The rows of Z fall into a few groups, and each row is roughly a mix of its group's hidden directions.
Z:
[[-36 -54 -17   5   5  27 -11  27  -9  20  -3]
 [-41  19 -21  -1   2  45  -7  31  16   0 -27]
 [-29  40   6 -20  11 -12  42  29  17 -25  -1]
 [-17 -34 -22  13  18  11  22  47  10 -22 -27]
 [ 27   7 -53  28  -6 -30  21 -21  -1 -12  13]
 [ -6  37   1  33 -12  27 -36 -12 -23 -32 -15]
 [ 12  20 -49 -30   5  24  -1  18   1 -38 -21]
 [ 22   8   8 -46  18  19 -21  22  -1 -31 -36]
 [-17   9 -24  36  54  10  16  25  12 -15 -13]
 [  3 -24 -32  48  34  34 -12  -8  12  -6   1]
 [-18 -39 -14   2  20  21  -2  40  42  16  10]
 [ 10  44  -3  32  24   6  31  16 -20 -15  32]
 [ 17 -30  51   6  -2  -8 -32 -22   6  33 -10]
 [  5  13  47 -32 -42 -17 -19  27  -4  -5  -3]
 [ -2 -18  16 -37  13 -47  -8 -32  11  30 -15]
 [-40  36   4   2 -28 -26  24 -34   0 -10  20]
 [-11 -27  17 -15   9  -5 -28 -19  46 -30 -31]
 [ 26  14 -17 -15  11   0  14  42  33 -42 -18]
 [ 13 -55  12  10   3  -6 -23  30  31   4  27]
 [  1 -38   5   0  19 -12  -3  46  27  23 -35]
 [-17 -13  13 -44   9 -11 -49 -14  33   0  -9]
 [  6   9 -33 -20   3  33 -18   7  41 -35 -25]
 [ 16 -16  14 -28 -52 -18 -23  29   5  -3 -25]
 [ 54 -11  30 -25 -11 -14  25  -7  -5  14 -29]
 [-14 -14   8 -51 -24 -24  13  36  21  23  -1]
 [ 43  36  13  11 -15  28   1  29 -20 -26  18]
 [-16  28   0 -26  24  29  33  41 -17  21  -1]
 [-34  -4  26  28  13   0  10   6 -36 -20  45]
 [ 41   3  -9 -14 -27 -15  14 -26 -24   1 -47]
 [ 10 -34  42  24  12 -14  -5   5 -30  37  16]
 [ 14  31  48   3  22 -25  29  -9  -3  -4  33]
 [ 26  12  30  -1  20 -30   5 -42  27 -32   1]
 [ -8 -11 -19  10  15  44 -24  13  40 -38   2]
 [ 26  33  33  -1 -32  22   0 -10 -19 -27  32]
 [ 22 -15  -7  -4 -23   9 -39 -39  34  17 -26]
 [ -3 -32  28  17  18  35 -42   3  30 -18   3]
 [-38  53  19   3  -7   0 -18  -5 -22 -21  25]
 [-16 -35  20  -9   6   7 -28 -23  42 -24 -30]
 [ 20 -42   7 -21 -40 -12 -24 -16  28  -1 -24]
 [-16   0  29   4 -41  -2  16 -39  -5  -5  45]
 [-15  32 -57   2 -28 -10  27 -19   4  -6   9]
 [ 25  42  -4 -13  13 -41  17  13  20 -35 -12]
 [ 13 -32  18 -16  22 -35  27  -4  13  22  43]
 [ 20  48   5 -20  16  14  38  29  12 -20 -12]
 [-29  17 -27   8 -26  16 -14 -39  26 -35  13]
 [ 29  33 -39 -19   9 -29   0 -15 -36  18   4]
 [  5  -4 -10 -23  18 -26 -11  23  43 -41 -27]
 [ 21  21 -61  29   1 -13  18  -6 -17 -10  14]
 [  5 -15  18 -24 -51 -17  -8 -47  -1   4  17]
 [-31  -7   0  42  11  -2  32  21  31  11  33]
 [ 35  10 -51   4 -34  -5  -9 -29 -14 -18   3]
 [-36 -49  16   1   1  39 -20 -15   5  17 -11]
 [ 23 -39  -6  -7 -30 -32   6  31   7  38  -6]
 [ 34  32  42 -26 -22  -5  -1  -3 -27   4  27]
 [ 13  11 -24 -34  13  32 -18  18   2 -46 -24]
 [ 31  34 -17 -23 -29  12 -22 -28 -34 -14   9]
 [  9  29   7  24   1  34  55  12 -26   5   1]
 [ -5 -16  23  31  43  26  -9  15  22  -1  39]
 [-25  11  28 -24  59   1 -12   4   6   9 -27]
 [  8  26 -28  38  11  -2  21 -32   3 -41  21]
 [ 12 -23 -40  10   4  -6   7  53  16 -31 -11]
 [-37  -2  22  41   7  29  22   2  19 -29  20]
 [ 10 -29   8  -7  -5  16 -25 -11  50 -38 -24]
 [ -3 -37 -18  49 -14  32  24  15 -23   3   2]
 [ -2  28  -2 -40 -20   7 -25 -32  -1 -40 -23]
 [ 37  33 -10  12   1 -36  25  10  13 -41  -8]
 [-13 -28   0  29 -16  47   9  -4 -32  32  15]
 [ 28   9  -1  39 -25  -3  34  31  -6  -8  37]
 [-18 -34   8  23 -15  53   0 -13 -21  28   8]
 [-29  -8 -13  50 -11  -4  18 -12  28  18  36]
 [ 25 -21  14 -21  27 -22  48 -13   8  29  14]
 [ 42  -8 -15  -5 -34 -20  -1 -25 -23  -6 -42]
 [-18  21 -57  10 -13   8  16  -8 -22 -29  24]
 [-14 -21   0   7 -13 -42 -28  -1   0 -11  55]
 [ -1  29  53   2  -1  38 -18  30   5 -11  -9]
 [ 23 -19  16 -10 -13  12 -54 -39 -21  -2 -14]
 [-27 -18  11  38   6 -46   7 -36 -20   4 -10]
 [  5 -32 -16  18 -17 -49 -39 -24   7 -10   7]
 [-35   4  23   2  35  10   5  22  21   8  50]
 [ 17  15 -71  -6 -15  -1  22   4   7   9 -12]
 [-24   9 -43  26 -12   9   9 -14 -30 -25  38]
 [ -4   0 -10   3   2  46 -16  59 -13   5 -20]
 [ 25  26 -17  12   3   2  19 -48 -34  -7 -32]
 [ 25 -36 -26  17  -7 -14   5  48  20  14 -23]
 [-21 -54 -15   9 -12  35 -24   9 -12  26  11]
 [-41  33 -12   8 -29  12 -41  14 -10 -25  -4]
 [ -1 -18 -33 -37 -14 -42  33 -12   0  23  -6]
 [ -1 -23   2 -31   6  -3 -38   1  49 -28 -21]
 [-13  -9   4  29 -29  12  10 -42  22 -41  22]
 [  9 -28  28  20  21  36 -19  38  32   1   9]
 [ 10  13   8   6 -48 -21 -43  -8 -26 -29  -7]
 [ 38 -24  58 -11  -5  -5  -6  25  15   6  10]
 [  7 -26 -55  39   1  24  -1   9  17  11  17]
 [-20 -25 -57  -6 -25  -7  -6  -3 -18  35  -6]
 [  8  46 -15 -35  16 -37   5  31  -9   9  14]
 [-21  40  18 -17  -6  28  -9 -36 -32 -13  25]
 [ 25  24  27  23 -12  43  35 -24   3 -16  -7]
 [ 26  -3  21 -14   2 -32  13   6 -50  37  -8]
 [-14 -13  23  30 -13 -21  -1 -29 -42  20  35]
 [-27  26   8   4   7 -29  55  26 -11   6  20]
 [ 19  26 -10  -7 -35   5  -4 -15 -26 -12 -56]
 [  8 -33 -10  22 -28  57  -6   3 -13  17  18]
 [  1 -34 -51  -8 -18  -7 -24 -22  15   0 -34]
 [ 32 -35  10   2  -1  17 -45 -15  24  21 -24]
 [-21 -63 -23  13  -4  22 -20  23   5   2  -6]
 [ -9  58  17  15  10  34   1 -17 -25 -16 -16]
 [  0  -3 -54  13 -15  26 -21 -23 -23 -29  17]
 [ -2   8 -64  31  16 -13  23  10 -14   9   7]
 [ 43   2  22  -1 -30 -41  24  -2  -4  12  32]
 [ -7   8 -31  28 -29 -11 -41 -22 -25 -31  -2]
 [ 24 -21  51 -12   0 -12 -30 -18 -26  25 -15]
 [ 29 -42  34 -18 -15  -9  -9  36  26  12   1]
 [  6  17  29 -45  -4  39 -28 -21  24  10   4]
 [  7  49 -26  -6  11  -6   5 -37 -37  -7  22]
 [-39  31  -5  27  41  14  22 -15  -9 -16  21]
 [ 19  -9  18  20  35   3   0  31  40 -28 -29]
 [-15  -8   0 -28  19 -51 -31  -3  31 -18 -19]]
Each list below has three rows that fit no group; the rest each fit one group, if only roughly. Name those rows in the order they come.
  * k_755: [ 26 -19  -1  47 -18   5 -44 -13  -6 -29  -1]
  * k_883: [ 29   9 -16 -14 -11 -51 -35  -7  24 -23   9]
  * k_110: [-21  46  37 -18  24   1  30  -7 -10   8  24]
  * k_803: [-38 -31  30  31   0   8  15 -36 -16  10 -18]
  * k_490: [ 15  40  40 -30   0  14 -13 -36  21  -9 -10]
  * k_807: [ 32 -37  44   1   8 -22  -5   4   9  11  39]
  * k_874: [ 30  -3  13   4 -16 -12  34 -25 -51  14 -24]
  * k_909: [ -5  42  22 -14  -2  20  14 -18 -32  41  22]
  * k_196: [ 44 -35  37  16  29  16   6  12  20   8   8]
  * k_658: [-25   3 -24  22  24 -17  28  27  41   3  29]
  * k_855: [ -7 -20  -9  18 -64  -1   5 -27   0  -8  30]
  * k_389: [  2  39 -43 -17  22  26  11  -8 -17 -25  26]
 => k_874, k_658, k_389
  * k_407: [-23 -24   0 -30 -33 -37 -21  32  17   3  20]
  * k_691: [ 55 -35  13 -15 -26 -32   1 -12  -5   2 -10]
  * k_677: [  4 -44 -31   3 -23 -10 -49   3  -2  11  23]
  * k_898: [ 14 -22   8 -20 -16  42 -42 -11  37 -13   2]
  * k_337: [ -9  16 -11  11  11 -54  46  17  19  10  -2]
  * k_592: [ 17 -22 -40  29  -7  -1  10   1  26  50  -3]
  * k_546: [ 54  19 -32  11 -30  13   1  13  -2  -6  29]
  * k_740: [-40 -43  24   7  -1 -16 -17   5  22   0 -38]
  * k_72: [ 48   0 -11  17  24 -12   0  34  21 -21 -34]
  * k_264: [-11 -45   0  -9  -7 -29  17  -4  20  36  39]
  * k_770: [ 35  41  19 -11  31  10 -10  39 -20  -5  -4]
  * k_597: [-10 -11   8   2  -4  36 -42 -19  -3 -53   8]
  * k_672: [ 25  48 -28 -14   0  16 -16 -14 -42 -15  11]
  * k_895: [ -7  49  22 -53  21 -12   4  -7  11   9  -6]
 => k_337, k_740, k_264
  * k_344: [-45 -29  34  16  16  17  17 -19   3   1 -34]
  * k_458: [ 12  22 -12   9 -34  37  29 -42 -17  20  -5]
  * k_928: [ 58 -21  20  14 -24 -14 -18 -18 -16 -13 -17]
  * k_443: [ 37 -24 -25  -1  -4  16  10   2   8   9 -59]
  * k_36: [ 19 -24 -11  16  -9  48  11  25  29 -31 -17]
  * k_942: [-11   8  60 -11 -16 -24 -13 -34  15  14 -13]
  * k_383: [ 20 -15 -40  32 -22   5 -29 -20 -13 -19 -32]
  * k_599: [ 11 -37  22  -2  10  -3 -29  21  49 -25  15]
  * k_576: [  4  40  21  -6  50 -20   6 -35   1 -18   6]
  * k_558: [  5  59 -29  -2  -7 -33  -5  18 -18 -21   6]
  * k_649: [ 15   6 -53  -6  -7   9   1  -6 -54 -18  11]
  * k_38: [ 39  48   4 -23   6  -7  11   8  29 -31 -11]
  * k_702: [-20   1 -23  36  16 -36  40 -15  -2  12  28]
 => k_458, k_599, k_558
  * k_824: [-18  30  15   1   9  29  39   4 -37  36   8]
  * k_548: [ 12 -17 -16  -3 -29 -57 -12 -28 -20  -8  21]
  * k_269: [-38  38 -15 -27 -24 -37  -2 -11 -21  -9  15]
  * k_508: [ 17  56  37 -30 -11   6  13 -14  14  -2 -13]
  * k_816: [-11 -15  31  25  -4 -23 -11 -60   9 -12 -16]
  * k_484: [  4   3  11 -18 -23  -8 -35 -47 -43 -16  -3]
  * k_851: [-27   6 -37  26  -6 -20 -35 -20 -15 -27  28]
  * k_859: [  9 -24 -17  35  -2 -27 -32 -24 -13 -21  38]
  * k_724: [-56   9 -28   5  31  14   8   2  16   7  31]
  * k_843: [ -7  35 -15 -11 -13 -35  22  -5 -16  16  50]
  * k_5: [-20  24  17 -46   4 -29  38  -4  -8  22  19]
  * k_762: [ 20 -46 -24   3 -36 -36 -28   5  -1 -10  -7]
  * k_328: [ -3  -1 -40  -3   5   0  47  50   9  -7  -9]
  * k_237: [-30 -45  13  41  -6  24   6 -24 -19  12  -7]
  * k_150: [ 19  34  44  -7 -34   0 -19   8 -21 -19 -26]
 => k_508, k_843, k_328
  * k_700: [-27  44   5 -31  -1  25  33   9  -2  13 -32]
  * k_48: [ 12  53  27 -39  -5 -11  10 -13 -21 -18  10]
  * k_441: [  8  41  -1  39   2   2 -12 -22 -50 -10  12]
  * k_638: [-10 -35   5  46  23  24  -8  21  -4  -7  38]
  * k_907: [ 17  30 -45  -2 -20  26  -5   7 -46   5  10]
  * k_363: [ 23   0  28 -24  11  -2 -44   1  -8 -37 -35]
  * k_957: [  7  25  29   6 -16  42  14 -34 -20  27  23]
  * k_99: [ 11 -10 -71   4 -17 -16  -8 -14 -15  12 -14]
  * k_922: [-41 -19  21   8   5 -23 -20 -44 -17  29   0]
  * k_627: [ -7 -14   8 -43   7  21 -33  10  42 -20 -25]
  * k_45: [-35 -52   6 -11  14   5 -40  -3  21   8 -16]
 => k_48, k_441, k_363
  * k_769: [ 57 -47   9   1 -17 -21  -8  -5  -1   1 -17]
  * k_600: [  4 -14 -37 -27   8 -17 -25  45  30 -18  -8]
  * k_420: [ 13  14 -42  -9 -13 -14  23 -36 -26   1 -38]
  * k_636: [-11 -28  21  21  31   2   6  28  45 -12 -29]
  * k_415: [ 59 -16  29   3 -19 -25  -3 -22 -19  -9 -11]
  * k_226: [ -4   9   1  -9  -9  54  21  23 -30  35  17]
  * k_390: [ 22  24 -37  -6   5 -30  20  51  -2 -15   4]
  * k_821: [  5 -41  15  38  -2  19 -40 -22 -19   3  22]
  * k_15: [ -9  23  50 -22   9  26   3 -41  18   1 -17]
  * k_714: [  7  13  60 -31 -28 -10  19 -20  -8  -5  -2]
  * k_617: [ 42  25  37 -33  10   1   0  -4 -32  -7 -25]
  * k_646: [  4 -58  26  13  14   4 -37 -21   5  17   7]
  * k_147: [  2  27 -36  27 -23  26   8 -15 -26 -29  29]
  * k_625: [-45  36  -2  -4  39  26  25   2   1  12  16]
  * k_200: [ -2  24  28 -44  13  10  -5  10 -17 -50 -10]
 => k_714, k_617, k_646
  * k_675: [-15  35  28   2 -28  28  37 -26 -23 -12   0]
  * k_109: [ -5  11  20 -13 -35 -15 -26 -57  16   6 -16]
  * k_741: [-21  11 -50  16  13  17  23  29   0 -29  25]
  * k_697: [ -1 -53 -20 -16   5 -51   9   1   0  22   1]
  * k_362: [-14  20  17  41  20  -2  29 -22   7 -35  32]
  * k_299: [  1   2  44 -10  36 -38   8 -29  28  -7   0]
  * k_480: [ -3  31 -29  -2  20  25  40 -24 -13  11 -36]
  * k_964: [ -9  12   4 -58  21 -22 -25  22  28  -9 -12]
  * k_295: [ -3 -22  21 -10   1  57 -12  -7  39 -12 -19]
  * k_386: [-18  26  -1 -50  25 -40 -18  15   2  17   3]
  * k_445: [ 28 -21  33 -23 -23  14 -13  36  19   9 -34]
  * k_244: [-15 -11  -5 -31 -14  25  -2  -2 -28  60  -5]
 => k_675, k_697, k_244
  * k_397: [ 21  -9  -3 -17 -49 -49 -15 -13 -23  -9  -5]
  * k_564: [ 18  -1  -5 -30   1 -43 -42   1  34 -24  -3]
  * k_732: [-11 -34  40 -29 -11  37 -23  13  -5  23  12]
  * k_487: [-35 -55  -3  42   2  -2   6  -6 -11   4 -19]
  * k_60: [ 26 -43 -24  31  15  24 -15  16  18  30   0]
  * k_198: [ -6   7 -13   9  -5  50 -13  27  16  -2 -51]
  * k_774: [-10  17  37  13   0 -25   8 -43 -14  12  43]
  * k_501: [ 11  -1  49 -18  -5 -41  11 -22 -28   9  22]
  * k_26: [  2  -1  -5  -7 -24  -9 -23 -39 -58 -12  15]
  * k_852: [-18  -5  -6  27  49  45   3  14  23   5  15]
 => k_732, k_774, k_501
  * k_729: [-29 -39  23  19  -7 -12 -40  -9  32  18 -12]
  * k_448: [-32  -7  54  -7  38 -16  13  -7  24   7   4]
  * k_13: [ -9  23 -22  -3 -40 -11  -7 -59  12   5  -8]
  * k_526: [-14   2  31   9 -27 -25 -14 -53 -26  14  10]
  * k_118: [-24  10 -63 -22  -8  12 -23   9 -12 -21 -11]
  * k_933: [-20  29  31 -16 -48   5   9 -13 -38 -10  -4]
  * k_664: [-45 -54   1  12  -1 -11   8   0  31  20  -3]
  * k_111: [  9  41  12  -7  24 -32  20 -39 -17  -2  28]
  * k_936: [ 14   0  14  34   8  35   0  34  25 -43 -11]
  * k_6: [  4  30 -15 -17 -22 -40  43   2  -4  31 -15]
 => k_729, k_118, k_933
  * k_606: [ 30 -44 -24 -21 -28 -37   6  -2   4  13 -20]
  * k_154: [ 22 -32  28  14   9 -15   6  24  52 -10 -18]
  * k_100: [ 27 -47 -44  28  14   3 -14 -12   9  -2 -18]
  * k_476: [  1 -46  15  13 -22  46 -25 -22  20  -6  -3]
  * k_403: [-18 -26  -2 -27  15 -38 -37   1  32  20 -21]
  * k_623: [ 52   6  -7  -7  24 -46   0  16  10  10 -25]
  * k_999: [ 27  -8  21 -55   7   9 -25 -12  27  16 -23]
  * k_227: [-29 -15  53   9  13 -19  30  -3  27   7  21]
  * k_368: [-38 -31  34 -10   4  13 -35   8  23  16  28]
  * k_574: [ 36 -11 -25   5  29 -30  -2  11  30 -13 -40]
  * k_817: [-32 -58 -22  20   2 -18 -21  24   1  -3  -5]
  * k_381: [ -3 -46  14  -6   2  39 -18  -1  38 -18 -24]
 => k_403, k_999, k_368
  * k_815: [-24  -9  17  -6  -4 -16 -68  13  14  -8 -14]
  * k_805: [ 10 -44 -14  41  19  27 -18  16 -16   6  27]
  * k_69: [  8 -23  -7  29  22  13  13  40  44  27  -2]
  * k_453: [-34   7 -58  -8  -4 -26   3   2 -22  24  16]
  * k_322: [-19  -3 -20  14  22  37  -6  24  -6 -50  26]
  * k_631: [  7  -5  32  -2 -18  60  -4 -36   7  10   6]
  * k_801: [ 14  25   5 -11 -33  -9  10   2 -42  27  42]
  * k_559: [-14  29  13  13  13  59  -9  22  14 -12 -24]
  * k_500: [ 19  21  55  25  27   7  -1 -12 -13 -12  30]
  * k_892: [  4 -35 -47  -1 -22  29 -24 -15 -21  23   9]
  * k_948: [  4  -5  -9  14 -10  -5  -5 -25 -70  -2  24]
  * k_292: [ 22  42  16   4 -15  42  28 -17 -19  20  14]
 => k_815, k_453, k_892
  * k_385: [-20 -48 -28  34 -25  -1  10  19  28   5  -7]
  * k_98: [ 27   3  10 -20 -45 -41 -33  -3  10 -19  -3]
  * k_983: [  6  11 -43  -8   6 -20  11  56 -21  10  17]
  * k_412: [  2  20  49  25  31  -4   3 -45   3  11  11]
  * k_924: [ 33   0 -26 -34  15  13   5  43  -3   5 -36]
  * k_488: [ 10 -35 -11  42   7  17 -16   2 -40  16  30]
  * k_653: [-28 -50  -1  -9  -1  -7  -7  27  18  37 -26]
  * k_789: [-23   8   8  41  14  10 -37  -1  -7 -28  41]
  * k_688: [ -8  22  -9  24  17  -8  55  29 -34   5  -4]
  * k_683: [-11   3  44 -17   6  40  -2 -33  29  -8 -24]
  * k_8: [-30 -21   6  21 -31  11  -1  -3 -48  10  36]
  * k_756: [-20  33   3 -28 -17  11 -14 -17  34 -43 -18]
 => k_98, k_412, k_8
  * k_660: [-20  -7   8 -17  18 -43  20  -7   3  13  54]
  * k_980: [-19 -18 -28 -38  18  -2 -24  51   6  13   3]
  * k_950: [  0 -38   2  32 -16   5  18  54  23   7   0]
  * k_781: [-17  20  42   6  -2  12  19  46  29 -16 -20]
  * k_718: [-45  14  -3  28 -22  -4   2 -41  12 -19  30]
  * k_915: [-40  38   3 -16 -10   5   3 -17  10 -52   7]
  * k_192: [ -9 -23 -27  34  -2   7   7 -35  14  48  20]
  * k_133: [-43  20  13  14  11  35 -20  41  21  -7  10]
  * k_272: [ 24  44 -24  12  23 -16  16 -31 -13 -30  19]
  * k_578: [-10 -24  42  31 -13  53   0  -8   4  10  -5]
 => k_781, k_192, k_578
  * k_775: [-40   5 -26   8  35  30  20  10  30 -16  19]
  * k_475: [ 22 -31 -14  20  30   9  15  50   0  27   4]
  * k_241: [ 27 -50 -11 -25  -4  -6 -22  37  21   6 -12]
  * k_840: [ 21  34 -26  13   9  33  -4  40 -32 -16   7]
  * k_930: [-10   0 -34  28 -22 -26  25 -19 -11  41  25]
  * k_279: [ -2  21  -8  16  16  -4   4 -60  16 -41   1]
  * k_913: [ 23  28  28  22 -20  20  11 -48 -18  14  16]
  * k_138: [  5  -3   9 -16 -25  29 -13  41  19   3 -50]
  * k_468: [-55  36 -11  -7  18   1  15 -13  -8   8  35]
  * k_250: [ -4 -19 -20 -47 -12 -22 -23 -23 -14  34 -26]
  * k_865: [ -3 -17  40  -1 -13 -43  29 -11  10  26  30]
  * k_465: [ 34   6   0 -24 -29  14 -15   1  42 -17 -40]
 => k_775, k_241, k_465
  * k_749: [-48  -3 -13  20   8  28 -33  34  18  -4  14]
  * k_545: [-10  14   5  -2 -28 -26   4 -28 -60   1  21]
  * k_580: [ 12 -26  21  -2 -23  44 -32 -38  18   4   6]
  * k_408: [ 14  36  -3  37  35  30   9  -3 -23 -21  24]
  * k_793: [ 23 -31 -29  40 -14  14  18  27   9 -33  -9]
  * k_92: [  5 -10 -32  11  33  36   5  38 -24 -28  10]
  * k_217: [  6  41 -16 -18  -3 -24  11 -24 -42   6 -35]
  * k_618: [ 17   5   5  40  17  55 -12  -4   3 -14 -32]
  * k_868: [-15 -19  17 -34 -18 -43   2  20  15   6  42]
  * k_786: [  5  22  25  13 -21  30  37 -40 -17   3  26]
  * k_413: [-33   3  16   3  11  24 -26 -10   1 -58  19]
 => k_408, k_217, k_786
  * k_864: [  3   0   8  28 -37 -24  15 -39 -31 -13  30]
  * k_879: [-39 -46  16   1  20  15  -7  -5  24 -10 -36]
  * k_74: [-17  -6  17 -11  40   4 -22  60  10   0   9]
  * k_260: [  3  33  28 -13  -2  45   7  22   3   1 -44]
  * k_271: [  0 -30   0  21  37  32  -1  50  10 -13  12]
  * k_692: [ -8 -30  16  30  33  26 -14  33 -18 -15  29]
  * k_430: [ 26 -26  25   8 -12 -51  24 -13  31   2  12]
  * k_171: [  8 -32  -4  17   7 -27   7  31 -15  13  55]
  * k_806: [ 15 -41  16  22  -1  23 -50 -23  17  12  -2]
  * k_126: [-24  22 -19   8   4  26  -6 -54  -6 -37   8]
  * k_207: [  4 -34  15  21  10  30 -36  -2  49   2  -4]
 => k_864, k_74, k_171
